In the rows, zero is written as 128.
Turns in one plane each, and the order they were made in; the first pair answered
turn levig:
[123  88  80 152 148 125 111 156 121 101 126 123 181  99 160 164  84 123
 152 135 109 114 136 123 170 123 151  70 116 124 141 100 145  95 155  94
 102 129 101 159 126 131 112  63 111 151 140 132 161 120  78 119 172 148]  ->  [109 105  98 144 140 121 107 150 108  91 127 131 166 106 157 149  46 114
 173 155  98 126 116 123 164 115 134  72  82 107 153 129 128  78 155 102
 104 149 128 170 100 134 123  78 101 153 137 124 148 125  76 140 171 137]
[108 101 120 102 131 146 122 130 123 124 151 143 144 109 159 144 131 128
 144 110 115 125 144 128 165 124 150 111 159 161 132 108 138 151 123 142
 143 100 111 140 123 132 139 127 141 105 117 129 146 141 104 108 126 135]  ->  [ 86 142 141 113 115 135 127 121 109 116 146 148 115 119 155 119  81 102
 169 134 115 142 130 105 141 118 124 124 107 138 129 147 116 130 114 148
 141 131 141 154 102 132 151 143 132 108 119 123 122 133 104 140 120 132]
[ 91 136  97 126 108 131 130 123 135 135 143 122 119 135 145 125 141 142
 131 115 135 140 150 121 132 115 111 110 122 138 141 132 140 140 127 125
 128 110 115 143 127 123 104 105 118 123 133 136 146 118 121 115 120 127]  ->  [ 95 118 110 102 115 138 118 127 119 124 148 124 125 128 152 129 145 140
 144 116 129 140 143 127 148 108 121  90 125 143 147 130 130 140 126 137
 134 117 114 146 124 136 109 115 130 126 127 132 145 131 121 105 128 132]
turn Tobo:
[150 130 175  96 117 137 133 147 114 114 149 124 125 140 139 110 103 142
 148 138 117 142  77 133 138 140 111 119 108 148 152 167 103 127 127 139
 107 170 153 134 119 131 114 137 145 118 120 107 127 115 107 123 137 133]  ->  [142 115 152  81 116 149 115 136 115 114 164 130 133 132 155 123 116 143
 156 128 114 139  84 129 151 144 128 107 123 158 147 155  96 137 127 147
 113 155 150 138 115 130 113 130 149 116 114 111 136 134  99 100 131 132]
[131 134 152  98 135 102 132 139 114 141 124 115 124 135 103 114 122 119
 130 138 130 148 111 136 121 112 127 134 122 124 135 130 113 103 136 142
 139 112 151 127 146 148 132 149 135 144 117 103 126 145 141 140 131 126]  ->  [130 131 151  97 130 108 123 137 106 129 121 111 130 141 109 109 113 111
 147 134 129 153 108 132 120 106 132 136 118 120 140 142 116 112 130 137
 137 123 151 130 128 147 133 146 145 129 113 107 129 145 130 143 126 115]
[129 150 130 146 101 136 148 111 120 106 107 124 120 134 129 126 129 123
 132 121 147 122 118 123 124 124 120 134 118 125 130 137 172 142 115  97
 110 139 131 112  94 104 105 118 142 113 123 141 115  91 124 158 117 125]  ->  [119 150 123 143  99 143 142 106 120  99 119 135 122 132 149 134 124 125
 141 119 135 129 126 128 139 116 132 125 118 136 120 135 172 151 119 104
 115 130 128 122  93 108 109 114 145 105 121 145 122  95 109 138 124 123]
[132 144 114  93 106 126 142 122 144  81 154  61 113 186 134 195  95 119
 122 146 123 147 151 114 101 160 149 143 110 102 143 175 158  90 153 118
 113 134 130 118  99 141 127 142 140  94 117 131  81 107  97 141 148 129]  ->  [115 134  93  77 108 140 127 116 145  75 170  72 118 181 150 212 102 134
 127 130 108 145 155 107 116 156 155 131 117 111 141 169 156  92 150 122
 124 137 117 126  90 144 133 138 143  86 118 132  96 119  82 119 146 129]
turn dovas:
[174  88 149  85 168 128 139 163  94 107 129 134 125 124 100 118 170 170
 185  88 113 121 133 232 177 139 166 120 165 162 135 130 170 197 141 113
 122  92 114  89 117 129 154 151 164  85 135 114 135 108 113 114 132  99]  ->  [184  84 137  95 177 105 138 168 102 155 128 135 136 129  82 123 190 184
 156  95 128 125 144 218 152 151 152 123 176 176 143  93 159 189 150 126
 132  75 105  77 143 135 147 151 139 118 150 110 136 126 139 104 132 104]
[139 170  95 150 129 140 154 142 148 122 108  92  96 136 127 149 158 137
 127 125 171 107 151 116 111  97 155 134 112 118  94 192 134 108 103 100
 105 151 100 116 151  80 135 158 156 117 134 179 140  73 104 146 107 118]  ->  [155 162  94 159 143 127 157 139 158 134 109  83 104 139 116 148 171 140
 110 127 176 106 157 116  97 104 152 139 119 119  98 171 132 110 107  99
 105 150  99 105 159  79 130 163 142 131 127 169 141  68 123 146 106 122]
[123 117  98 124 131 141 113 113 119 151 157 123 129 120 126 134 141 145
 122 131 109 127 137 135 150 121 134 127 134 150 127 103 112 131 130 152
 129 117 121 144 131 123 115 117 126 130 148 106 146 136 125 111 129 131]  ->  [120 119  96 118 128 155 109 108 114 136 153 123 124 126 133 129 134 133
 142 128 111 128 133 131 160 116 138 120 129 146 126 118 115 138 125 150
 122 123 126 145 126 118 120 116 130 122 138 111 140 136 113 108 127 134]
[132 118 174 119 132 100 162 120 105 153 130 124 124 148 119 103 118 126
 134 152 114 139  91 141 119 136 110 143 135 126 151 135  98 120 120 148
 116 179 140 149 110 132 120 152 107 150 136 100 132 145 151 156 130 127]  ->  [129 120 164 126 133  97 160 107 102 156 136 125 118 143 126 104 119 129
 136 157 109 143  93 132 118 144 101 135 129 129 141 131  90 117 118 153
 109 178 143 148 111 137 120 149 105 153 138 101 138 141 149 147 124 124]
Then:
Between the rows of a pair lie two turns.
[131 130 118 137 108  98 115 136 126 104 118 144 133 117 118 132 110 143
 112 112 152 121 140 130 136 117 159 132 158 132 129 127 178 153 140 114
 128 109 113  96 121 120  99 129 132 140 161 144 105 119 124 148 149 150]  ->  [124 135 138 121 103  90 117 133 114  90 124 149 118 119 116 114  74 136
 139 136 140 124 121 125 137 117 142 136 133 117 135 153 159 137 136 128
 123 126 137 119  96 129 103 138 121 134 162 136  94 119 128 170 151 142]
levig levig
[124  88 116 126 135 100 141  95 150 131 114 134 117 120 159 149 120 176
 122  97 146 103 131 146 194 130 168 126 130 100  90 147 139 147 142  92
 132 132 102 154 163 120 137 115 136 121  86 101 149 130  81 152 121 114]  ->  [115 112 124 129 118 100 154  97 145 118 111 141 101 124 160 128  99 164
 142 116 144 112 122 142 179 129 151 131  92  87  91 174 131 135 141 100
 121 150 129 167 149 113 141 118 129 123  84 101 128 125  87 172 121 106]
levig levig
[101 122 115 159 120 138 158 103 166  99 105 111 113  80 144 138 175  93
  86 112 150 149 110 124 107 177 126 151 116 139 111 133 152 161 139  61
 116 114 106 148 142  83 116  77 120 143 167 135 114 139 111 215 126 153]  ->  [109  88 179  83 153 142 132 110 123  59 122 147 112  92 147 125 124  81
 162 141 108 176  85 136 122 153 116 132  76 138 151 159  95 133 150 115
 126 134 134 180  99 144 148 146 135 140 153 114 102 158 103 206 141 145]
levig levig
[ 84 183  92 184  90 136 138  74 140 154 107 141  92 151 122 135 113 118
 118 143 107 104 162  94 125 126  75 126 125  89 129 117 112 109 136 125
 117 114 135 128 129 110 126 107 103 116 141 104 119 140 151 156  88 117]  ->  [ 71 170  83 158  84 161 124  61 129 122 122 156  89 142 148 146 104 116
 145 130 106 109 167 104 153 112  94 113 123  97 121 140 121 121 132 112
 117 121 136 141 116 107 130 107 115  85 126 115 121 127 124 146  85 104]
dovas Tobo
[149 121 147  92  96 111 132 156 103 115 136 149 123  93 127 142 124 125
 132  81 128 100 138 139 137 124 134 134 140 118 125 143 133 138 115 140
 149 145 101 111 142 156 122 143 153 120 111 133 131 119 163 125 134 127]  ->  [130 136 140  93  79 118 124 146  98 105 136 154 115  93 137 132 111 122
 152  87 122 106 140 130 137 115 132 132 122 126 125 160 124 135 111 140
 145 147 111 126 129 149 136 142 155 107 102 140 123 120 151 127 134 117]
levig Tobo
[103 156 117 133 111 121 157 139 138 113 115 117  97 105 143 133 128 121
 144 101 149 103 126 133 116 123 149 171 162  61 105 157 193 144 100 101
 118 156 128 133 123  96 131 108 161  62 116 144  97  98 130 113 109 133]  ->  [109 122 151  76 145 131 145 141 113  91 124 136 101 110 151 124 110 115
 192 113 119 123 115 145 134 109 154 144 145  64 130 166 159 128 106 144
 129 160 147 147 100 133 141 141 177  65 108 129  92 113 123 103 121 125]
levig levig
[ 97 146 132 141 108 119 130 114 125 134 137 144 127 123 142 121 100 125
 114 160 114 126 131 108 128 110  99 129 113 123 137 112 106 110 119 129
 149 130 144 146 125 132 128 129 115 128 126 123 120 124 124 130 132 124]  ->  [109 109 120 123 133 120 118 125 126 135 142 149 145 119 152 138 127 139
 115 141 111 115 140 123 148 114 115 118 150 138 150  88 109 121 129 135
 159 118 124 135 134 148 123 135 121 128 116 130 134 129 124 100 136 127]
levig levig
